Each path below is one point turned by a fixed rotation once a step. After each direction that follows a path, write how fast that rotation turns it, in degrees a step (0 if it stays still).
Each turn is a multiple of 5 degrees from 10 to 175, or 0.
Each row of a path follows its step; steps can be skipped.

step 4: [ -8 -23  -1  -6 -21  -5   4   7  19  -8 -20   9  17  -5  -1   6  19   3
 -14   5  -5   3   8   8 -12  -3  12  -7  18  -1  -2 -23  -1 -15   4 -18
   6  -7   2  -2  16  10 -13   1   1  16  19 -14  13  11   3   3  27  -8
  14  18  -7   6 -12   7  13  -2   7   5  -7  15  22  -3   1   1  -4 -14]
step 6: [ -2  -5  -4 -13   9  23   3   8   9   4 -22  -6   1  -8   7  -8   3   4
   5  -3 -27   0   0  17  21 -15 -19  -9  12 -24   2   2   8   3 -22 -21
 -26   3   2  -1  13   3 -10  -3  -2  -2  -1   5  -7 -11  16  11   5 -12
  -3  -9   3   2  22  -7  12   3  19  17   3   3  17  11   8  -7  12  -2]
step 10: [ -5 -10  -1 -16 -15  -4  -9  27  -5   5 -11  -3  13  -2 -10   6 -11 -12
  -2   2 -11   1  -8 -11  -8  -3   3   5 -12  -4  16  -3   9   4   3  -9
 -12   9   9 -30 -11 -16  11  -4 -10   7  24  10  14  12  -9   4  -3 -18
 -14  10   8 -10 -11 -16 -20   4  10   7   2  -9 -15  15 -22 -10  -7 -19]
step 13: [-16   9 -19  -1  -8  -1  -3   5   7   5   1 -11  27  23   1  11 -22 -17
   2  10 -16  10 -19   2   6  12  -2 -17  -2 -17   9 -19   4 -15  -3  -5
   6  10   1  -6   1 -15 -13  -6 -26  -8  17  -8   1   0  15   0  10 -10
  -4  -1  20  11  -5 -15 -16 -10   6   9   8   6   0   9   5   4 -18   9]
step 16: [-13 -12 -24  -4   8   4 -23  -7  -7   9   3 -16  17 -15 -13  23 -10 -10
   7  -5  -5   4 -12  -2  -5  -4   6   2   0 -11 -11   2  14  -1   8 -14
   6  -5  12  13   0  -1  -4 -10 -13 -14   0  -5  15   0  28  29   9  -8
   4  -8  -2  13  -8   2   7  13  -1  -7   4  11  11  17   7 -28   2   8]
step 17: [ 26 -37 -25 -13  -5  -5  -5   3  11  -6 -14   1   4 -22  -1  -5   9  -4
   6 -11  -9  -1   7  -9  -3 -12   8  -6  -7 -14  17 -15  -5  -1  12  -2
  -7 -10  -6  -7   6  -1  -1   3   6 -10  17 -25 -10   8   6   6   2 -10
   9  -4  -2  12  21   5   2  27   6  18   0  12  -9   6  -8  -2  12  10]
step 29: [  2  11 -24  13  -9  27   3  15  -6  -2 -18 -17  12   5  11  25  -9   6
   9 -12 -13 -13   1  17  10   2   7  -9   1   0  -9  -3  -8   0   0  10
   5   2   3  -3   9   5 -12 -10   8 -17  11   3  -1   3  16  -8  36  -7
   1   1   7  21  -1 -14  -6   5   8   7  18  12   9  18  -1  -2   3 -12]
step 30: [ 17 -15   0  -5  12  -1  20  -8  14  17 -25 -12  13   3   1 -11   0   9
  10  24 -11  -7  -1  -5  -2  18  -5   0  10   5   5 -10   0 -17  -7 -11
  -2 -23   5 -14 -13  -9   3  -7  17 -19   9  -5   4   2  23   3   9  -3
  -7   4   6  15  10 -25  15  -3  15   5   0   9  -8   1 -14  14  13   2]
step 32: [ -3 -17   0   1  -6   1  -7   4 -10 -14 -15   7  30 -10   4  12 -11   3
  18   2  12 -19   2  10   2  14   8  -8   8  -1   9   6 -11   9   3 -29
 -10  -5   3  14  -1   9  -4  -5  -6 -12   0 -15   6  17  11   7  24  -9
   6   4 -12  20  20  15  11  19  -4   1  15   2   9  -4  -9 -21  -8  -9]
Speeds:
[-2 -5  4  2  4  3  2  2  1 -2  6  1 -3  1  2 -5  0  4  0 -1 -4 -2 -8 -3
 -2 -1  0  2  2 -2 -2  1  2 -5 -2  1  1  3  3  2  0  6  1  2  0  1  4  3
  1  2 -2  1  2 -1 -1  0  3 -2  0  5  3  7  1  3  5 -4  3  1 -3  2 -3  1] | 25
[ 1  1 -3  0  2  0 -1  2  0  5  2 -2 -3 -2 -2 -1 -1  1  2  5 -5  1  3 -6
  2  4  7  1  4  4  0  0  2 -8 -3 -3  0  2 -2  0 -3  0 -4 -4  0  0 -3  0
 -5  1  1  4 -5 -2  0 -3  1 -2 -5  0  1  0  0 -3 -3  3  2 -1  3 -2  0  5] | 100
[-3 -3 -6  1  3  1  4 -2  5 -6 -2 -1 -1  2  1  1 -2  3 -6  0  1  3  1  4
  1  0  3 -1 -2 -2  1 -7  3  0  0  1  0  2  1  2  0 -1 -1  3 -3  0 -5  8
 -5  0 -5 -1  4 -3 -1 -4  1 -1  0 -1  0  2  1 -2 -3  4 -1 -2 -1 -1 -2 -2] | 160
[ 6  1 -2  0 -1  1  2  5  2  2  4 -6 -1 -5  3  0  1 -1 -1 -4  0  5 -2  4
 -2  2 -2  2  4 -2 -1 -1 -2  1 -1 -1  4  5  2 -6 -3 -4 -1  1 -4 -3 -1  4
  0  3  2 -2 -1  4  4  2  1  3  2  1  4 -1  0  4 -1  1  2 -2 -3  1  7  1] | 60
[ 5  2 -2  0 -2  3  8 -1  1  0 -1  2  1 -3  1  3 -1 -3  0 -2 -2 -2  0 -2
  0 -1  3  0 -4 -2  1  1 -1 -3  0 -1  1 -3  2 -4 -7  2  2  2  7  4  0  2
  0  1 -3 -6  2  1 -2  4  6  2 -5 -4  1 -3 -4 -5  2  0  1  4 -3 -2 -3  2] | 40
[ 0  0 -1  1  1 -1 -4  1 -1 -2 -3 -1  4  1 -4 -1  3 -2  2 -1 -1  0 -1 -6
 -3  3  2 -3 -1 -1 -5 -1  0  3 -4  2 -1  2  4  3 -5 -2 -1  3 -1  5  1 -1
  0 -3 -4  1 -1  2  3 -3  4  3 -3 -2  1 -2  3  4 -4 -4 -8 -3 -4  5  1 -2] | 140
[ 2 -6  1  0  2 -2  3  2 -2 -2  8 -1  3  4 -3  5 -3  5  0 -1  0  0  3  2
 -1  3  1 -3  0  3 -2  2  2  2 -4 -3  3  1 -2  2  0 -1  4 -5  2 -3 -1 -1
 -1  5 -2  0  0 -3 -4  0  5  1  2 -7 -2 -3  1  6  2 -2 -1  3  0  0  1 -2] | 20
